Here is a table of points, one per row:
-46 5 -6 -17 10 -22 9 6 -26 -19 -30 2 14 22 9 -40 -12 -38 30 -22 -46 15 -53 -38 31 2 -44 -13 -22 -5 7 9 -11 -27 -25 16 -45 -3 -17 18 45 19 -23 4 12 -4 5 -2
42 -66 -1 39 -9 -26 -46 -14 10 -29 4 32 -20 21 22 25 -64 6 -4 22 -18 17 64 35 -21 17 3 -25 -15 3 16 17 24 -26 2 21 -42 24 12 7 22 -23 -26 -35 35 11 -6 -28
19 -34 11 25 9 -16 -33 -16 -10 27 -12 -22 -8 24 3 -7 23 0 11 -7 34 5 -14 54 11 26 -31 -29 -20 -2 -12 -40 8 32 1 25 -1 11 8 2 4 10 37 4 -1 -14 -33 42
-38 -26 -18 -20 -35 -9 25 19 -13 -7 28 -19 12 -5 36 -12 51 23 22 5 17 22 43 0 -10 -21 2 -53 22 -45 -1 1 -13 2 -13 0 1 14 41 -34 -3 16 -9 4 -8 28 0 16
-23 12 30 -22 13 20 -29 3 -46 7 -58 13 -51 -20 20 29 15 -3 -24 16 53 -8 1 -25 5 -64 9 18 23 15 -11 -24 18 6 21 34 -22 -7 -13 -21 31 -24 65 5 41 30 15 -37
29 23 -48 27 -17 19 -38 2 20 24 32 4 18 3 13 -56 -29 32 -16 59 -15 -16 -22 -19 -26 -46 9 -13 8 -3 -63 -20 -30 -14 -34 -22 2 22 -17 27 15 -7 17 1 37 -21 6 -21
23 35 -43 -23 10 -16 -9 4 18 0 2 -26 23 18 5 47 43 44 -3 -8 -29 7 -27 -8 -31 34 14 -36 -41 -43 21 32 -1 -22 29 -25 -25 -48 -20 32 6 -13 69 -36 29 -14 4 -16
48 34 30 24 -17 24 -9 -42 -49 27 23 23 9 9 48 7 -40 9 14 -21 -27 37 -3 7 -9 11 -1 6 -3 -16 46 -2 1 5 -21 -4 18 -4 33 -3 -11 15 22 40 -9 15 -17 19
-20 -32 25 21 48 4 10 7 -28 -24 15 26 24 17 26 28 7 -13 -50 -2 -40 5 -40 12 -5 -24 0 -35 32 13 4 2 26 14 -13 -46 -9 7 -39 -12 -29 4 -3 -1 -43 -47 13 -12
33 32 3 41 45 67 36 -9 -30 -23 -15 -44 -6 -8 -11 -22 29 9 16 1 7 23 44 -8 42 6 -46 -8 -20 12 -5 13 3 -18 10 3 -25 16 -24 -5 -63 -29 -8 9 -8 21 18 -55
-15 0 -25 27 -23 6 -9 3 50 33 -39 10 11 0 20 -20 -6 -9 -26 -35 -6 30 17 -18 4 -7 18 -15 16 5 -16 17 -9 34 44 -3 -26 -6 14 -1 -14 -23 16 53 -29 33 18 -15
33 -8 -8 10 -43 26 -43 1 0 -33 12 8 26 -31 -11 20 18 0 -3 37 52 30 2 -18 44 22 -11 18 14 -12 0 34 -12 2 6 -1 15 -12 -41 -1 57 33 -12 3 -58 13 16 -7
-6 18 19 32 19 -3 7 -21 -27 27 0 32 30 -12 -19 21 -35 3 9 36 30 8 -19 22 -24 -38 -5 -26 -96 16 3 24 -33 8 6 -1 15 -24 17 -1 40 -37 -37 19 -26 24 3 31
-12 3 -15 -15 18 -28 3 24 -16 21 -44 16 -5 -21 -2 -5 -4 -4 17 -10 14 3 -2 56 -7 15 14 -15 39 1 -14 35 -21 -44 8 -32 21 -13 -5 0 4 3 -18 37 25 -17 -52 -24
-13 13 24 22 -28 -7 18 22 17 -8 57 0 -44 -38 -9 8 1 -19 34 -2 -11 -6 -11 13 -16 -26 -7 -3 -9 -16 -46 30 0 5 24 -7 -35 -14 25 -2 -14 13 15 12 -11 1 -29 -15
-45 46 1 -2 -22 -3 -31 20 12 -13 -26 -47 -10 -43 33 18 -37 -43 17 3 8 -5 6 -2 20 -11 -8 -29 12 -2 31 8 4 27 21 -4 48 44 -11 44 -22 -44 3 -46 7 -19 -28 21
-24 -9 34 -26 -4 11 -20 26 -10 23 -14 8 -58 -7 -11 10 -6 10 -20 -3 -13 9 -11 -2 -13 25 3 4 -7 -34 -16 -16 -28 22 -38 -3 26 -24 -26 -11 -18 -10 -30 -17 12 16 34 -11
-47 -11 -39 4 -3 10 -7 -16 4 -22 26 -13 20 26 -7 -8 3 8 3 4 3 -4 -28 26 11 28 -27 30 4 34 35 -22 -17 43 13 -4 -8 -22 18 -24 -15 29 -8 -13 39 12 -18 -29
-7 -6 -21 -26 14 19 35 12 18 36 30 -34 -12 10 -9 43 -48 -5 7 -11 13 7 28 -10 -2 3 7 0 21 9 7 -7 -2 4 -39 11 -14 -31 -47 11 -2 6 -14 8 15 23 9 48
24 19 6 -27 17 -31 5 -16 20 -41 -33 -6 2 25 36 15 -30 59 -5 -15 26 -39 22 -26 -2 -1 -25 7 -12 -11 -56 -12 -10 10 42 -2 -15 3 -6 -10 -19 42 -31 19 -24 -6 -20 6
22 29 53 -17 -10 -4 11 34 -3 -1 26 -9 39 -7 -6 -9 49 21 -36 -14 -29 36 3 41 -18 -13 35 1 13 23 -24 17 -11 10 38 67 4 56 -8 21 21 9 -38 -24 19 32 -37 22
-4 -12 -6 35 2 -29 23 -59 -44 -17 14 -44 -3 -45 11 17 -24 -5 -40 -39 0 -19 -42 -6 39 33 73 23 2 -10 -24 -12 -44 -18 -2 -23 -9 33 3 -9 -4 -19 1 -1 23 -14 57 18
30 -17 -36 -38 -39 1 -13 12 -13 8 6 26 10 -27 -9 -2 -3 14 -22 -26 -9 -13 -26 -12 -10 26 -46 32 -29 46 -11 21 31 0 2 1 1 25 7 -38 -30 -43 12 -5 18 -8 -13 30
33 8 8 14 49 -24 -9 17 33 -1 -17 -4 15 -23 -38 -31 -12 14 -1 25 -1 11 -4 -37 38 -1 13 -13 37 1 29 17 -12 30 -1 44 -8 -10 18 -48 -27 31 23 1 -11 -6 8 0
28 16 -10 -26 21 -4 3 -7 48 -29 -3 9 -27 -22 -4 -3 -4 -39 -39 -47 30 60 2 4 -26 -5 -11 -13 6 28 -7 -81 14 -18 -26 -25 1 -24 -2 4 16 -11 -5 -5 5 8 -6 12
0 23 1 -12 -12 20 5 -17 -13 -12 -32 -10 -1 7 28 -28 14 -63 -10 52 -60 -31 38 18 -12 40 1 8 -21 47 1 -9 2 -26 26 -26 -15 -19 5 -49 20 56 20 -20 2 -19 30 55
-24 -6 12 -33 -13 6 -5 50 4 22 28 -19 -21 -3 -10 6 -9 22 -13 -13 -9 34 39 18 43 -40 -6 20 -14 12 -4 11 -33 1 18 -31 -7 -2 40 -4 41 2 1 1 -2 -82 -15 -19
-42 7 48 7 27 54 -54 -11 49 -6 -16 -47 9 2 -38 30 6 37 -17 11 3 -34 -10 -29 -13 35 9 -8 6 4 -2 0 48 -53 -22 -11 9 36 50 -5 12 15 -16 39 -5 15 -22 5
0 4 31 14 -16 -18 12 -8 -10 7 -14 -12 31 10 -65 -31 -26 -11 -29 9 10 -10 25 -7 10 -10 -19 12 13 -50 -9 6 28 32 5 -25 -13 3 -17 15 7 -10 15 10 2 17 5 7
32 2 -4 -35 19 8 2 -13 -12 14 20 -9 27 -26 11 -26 -15 -13 -14 13 -5 -40 11 4 26 26 -26 -15 27 -12 1 -37 40 14 42 25 0 -18 14 -7 8 -31 -8 13 -18 3 15 -33
11 -10 -2 20 -10 25 26 30 -4 2 1 22 -1 50 14 -6 14 -14 8 25 44 20 -48 -47 -4 15 2 17 9 -29 20 -8 25 -16 48 6 1 -10 21 6 -22 -13 -37 11 71 -43 10 31
31 30 -6 31 -10 1 6 5 2 4 -17 -4 -11 24 -19 5 11 1 30 -17 -18 -30 12 6 12 -1 4 -4 46 -7 -6 14 -4 16 9 -37 -4 -7 -2 -32 37 -31 -34 7 -8 4 -22 -8
-16 26 23 -23 -42 23 47 -33 40 -2 -4 21 8 -2 12 -8 -11 3 27 -14 25 0 3 17 -11 -19 24 7 -5 -25 22 -9 -6 -15 -45 24 -18 -9 -31 -46 -22 -4 0 -21 -7 -29 -13 -12
-22 -20 -18 21 -12 -8 -6 -16 -12 -6 6 37 -28 5 -43 -1 8 -5 -11 -30 -13 -27 15 -23 -8 36 21 -44 -16 3 1 5 -16 13 0 28 64 22 -59 14 2 24 -2 43 15 -41 -16 -17
7 -49 -23 -11 7 27 59 -32 17 14 -30 -6 -23 -40 4 32 22 -19 -24 26 -20 0 -20 14 -45 -7 -34 18 41 -24 18 33 -39 10 5 11 4 33 28 24 27 -6 8 1 -16 -12 -19 -12
27 6 0 -3 -29 -4 26 46 -6 4 7 -30 -15 6 7 -22 -14 -29 -23 -27 28 -36 -3 3 -33 -12 13 -12 -10 22 9 25 -6 -20 -28 4 1 -29 27 -4 7 -27 -10 -10 -36 0 -10 -19
-16 36 -5 6 13 -21 -24 -19 0 -12 20 57 -41 1 22 -12 54 12 -17 17 17 -34 15 28 32 -13 -1 7 -1 -3 54 11 10 13 -50 13 -56 -11 21 58 -17 6 -29 28 -3 2 22 41
21 13 0 -5 -9 11 26 -18 -2 66 15 46 2 14 -17 19 7 23 -12 -12 6 -25 -32 -28 47 -9 -8 -42 7 15 2 -6 4 -12 19 -41 9 13 23 13 -26 34 11 -74 7 36 5 -6
16 -30 10 32 -8 -22 9 30 52 36 2 -21 7 -29 31 -13 13 4 24 -31 -17 -23 -4 40 19 -42 -14 28 1 -8 26 8 -1 -44 13 -13 26 -11 -22 1 1 21 -23 7 3 1 9 -5
-10 -10 18 -13 36 24 8 33 16 -43 13 40 6 5 -15 -55 -29 32 29 -14 10 -16 19 1 -3 26 4 19 14 -13 25 -7 -32 -20 28 -19 -1 22 -31 1 26 -20 38 -6 -27 31 21 20
-1 17 -15 -41 -32 -7 24 -22 23 -10 13 -25 -63 57 -17 10 -22 4 -5 16 7 26 -26 30 14 -20 2 -1 10 7 12 2 14 -21 -25 18 31 10 -20 -21 -20 -10 13 13 -13 31 33 8
2 4 16 -9 -9 -55 -13 35 -2 25 4 10 39 10 -5 48 30 -24 21 61 -10 -11 -1 -29 -10 32 12 19 -12 15 8 -53 -30 -22 -21 -23 -9 42 -21 -2 -20 -27 23 27 -7 19 -9 -31
20 -22 -15 -12 8 5 -62 -17 -32 5 -7 -8 22 11 -56 22 15 4 61 -11 -10 6 -8 37 -33 -31 9 -4 12 -9 17 -25 -8 0 5 25 -27 7 16 18 -29 22 -14 3 -30 -26 28 21
6 -61 14 -25 11 9 -8 -30 -6 -37 28 5 14 9 -5 -25 35 -46 6 0 -23 -7 14 -35 24 -50 60 8 -42 -23 -20 9 4 32 -17 -16 35 -20 0 16 -36 6 12 -2 4 20 -39 3
-5 -33 21 -24 -7 -7 27 -4 -3 -13 0 -20 5 -5 19 -40 17 23 56 15 9 7 -13 -17 -21 12 11 17 -27 50 -7 10 48 71 -18 -17 4 5 21 37 2 40 -1 -13 8 -3 46 -18
-43 0 -18 -2 22 -24 -44 -48 -10 48 15 -7 -9 32 22 -29 11 -15 1 -1 24 16 -3 -33 -48 22 -7 64 10 17 -9 42 13 0 11 8 1 -3 -17 -12 1 -8 -22 -42 -19 1 -12 -10
-15 -24 -8 11 -15 -12 44 12 -5 -21 -20 -7 -5 -12 -17 2 -10 39 8 21 -21 14 21 -16 4 6 21 12 13 33 -5 -58 30 -29 -21 33 16 -54 -16 35 5 -24 7 -21 -39 -5 -35 26
-20 15 5 24 28 -27 2 -12 10 -42 4 32 38 19 -12 42 14 -28 -2 -28 -20 -18 39 8 -5 7 -36 4 19 0 -40 13 -25 -7 -27 29 77 -22 34 8 -11 -17 22 -21 40 -24 40 -4
-21 10 -55 19 26 6 4 51 -33 -11 -19 16 0 -9 5 5 -19 -9 13 -10 -2 3 -12 1 -13 5 20 58 -53 -29 -9 -18 58 16 -9 13 4 11 16 -8 19 54 9 -11 -11 8 -3 -16
These points spread out most along one direction. Where along it does each point below lie, from 0 to 99? The average is 50, and the first point in the table lies past the average. One standard deviation of the points above along it is 16.
33 8 8 14 49 -24 -9 17 33 -1 -17 -4 15 -23 -38 -31 -12 14 -1 25 -1 11 -4 -37 38 -1 13 -13 37 1 29 17 -12 30 -1 44 -8 -10 18 -48 -27 31 23 1 -11 -6 8 0 52
-6 18 19 32 19 -3 7 -21 -27 27 0 32 30 -12 -19 21 -35 3 9 36 30 8 -19 22 -24 -38 -5 -26 -96 16 3 24 -33 8 6 -1 15 -24 17 -1 40 -37 -37 19 -26 24 3 31 45
-1 17 -15 -41 -32 -7 24 -22 23 -10 13 -25 -63 57 -17 10 -22 4 -5 16 7 26 -26 30 14 -20 2 -1 10 7 12 2 14 -21 -25 18 31 10 -20 -21 -20 -10 13 13 -13 31 33 8 42
29 23 -48 27 -17 19 -38 2 20 24 32 4 18 3 13 -56 -29 32 -16 59 -15 -16 -22 -19 -26 -46 9 -13 8 -3 -63 -20 -30 -14 -34 -22 2 22 -17 27 15 -7 17 1 37 -21 6 -21 47
-47 -11 -39 4 -3 10 -7 -16 4 -22 26 -13 20 26 -7 -8 3 8 3 4 3 -4 -28 26 11 28 -27 30 4 34 35 -22 -17 43 13 -4 -8 -22 18 -24 -15 29 -8 -13 39 12 -18 -29 76
16 -30 10 32 -8 -22 9 30 52 36 2 -21 7 -29 31 -13 13 4 24 -31 -17 -23 -4 40 19 -42 -14 28 1 -8 26 8 -1 -44 13 -13 26 -11 -22 1 1 21 -23 7 3 1 9 -5 27
-15 -24 -8 11 -15 -12 44 12 -5 -21 -20 -7 -5 -12 -17 2 -10 39 8 21 -21 14 21 -16 4 6 21 12 13 33 -5 -58 30 -29 -21 33 16 -54 -16 35 5 -24 7 -21 -39 -5 -35 26 47
19 -34 11 25 9 -16 -33 -16 -10 27 -12 -22 -8 24 3 -7 23 0 11 -7 34 5 -14 54 11 26 -31 -29 -20 -2 -12 -40 8 32 1 25 -1 11 8 2 4 10 37 4 -1 -14 -33 42 60
-24 -9 34 -26 -4 11 -20 26 -10 23 -14 8 -58 -7 -11 10 -6 10 -20 -3 -13 9 -11 -2 -13 25 3 4 -7 -34 -16 -16 -28 22 -38 -3 26 -24 -26 -11 -18 -10 -30 -17 12 16 34 -11 47
-22 -20 -18 21 -12 -8 -6 -16 -12 -6 6 37 -28 5 -43 -1 8 -5 -11 -30 -13 -27 15 -23 -8 36 21 -44 -16 3 1 5 -16 13 0 28 64 22 -59 14 2 24 -2 43 15 -41 -16 -17 55
23 35 -43 -23 10 -16 -9 4 18 0 2 -26 23 18 5 47 43 44 -3 -8 -29 7 -27 -8 -31 34 14 -36 -41 -43 21 32 -1 -22 29 -25 -25 -48 -20 32 6 -13 69 -36 29 -14 4 -16 59
-21 10 -55 19 26 6 4 51 -33 -11 -19 16 0 -9 5 5 -19 -9 13 -10 -2 3 -12 1 -13 5 20 58 -53 -29 -9 -18 58 16 -9 13 4 11 16 -8 19 54 9 -11 -11 8 -3 -16 78
0 23 1 -12 -12 20 5 -17 -13 -12 -32 -10 -1 7 28 -28 14 -63 -10 52 -60 -31 38 18 -12 40 1 8 -21 47 1 -9 2 -26 26 -26 -15 -19 5 -49 20 56 20 -20 2 -19 30 55 81
-7 -6 -21 -26 14 19 35 12 18 36 30 -34 -12 10 -9 43 -48 -5 7 -11 13 7 28 -10 -2 3 7 0 21 9 7 -7 -2 4 -39 11 -14 -31 -47 11 -2 6 -14 8 15 23 9 48 40
42 -66 -1 39 -9 -26 -46 -14 10 -29 4 32 -20 21 22 25 -64 6 -4 22 -18 17 64 35 -21 17 3 -25 -15 3 16 17 24 -26 2 21 -42 24 12 7 22 -23 -26 -35 35 11 -6 -28 45
0 4 31 14 -16 -18 12 -8 -10 7 -14 -12 31 10 -65 -31 -26 -11 -29 9 10 -10 25 -7 10 -10 -19 12 13 -50 -9 6 28 32 5 -25 -13 3 -17 15 7 -10 15 10 2 17 5 7 47
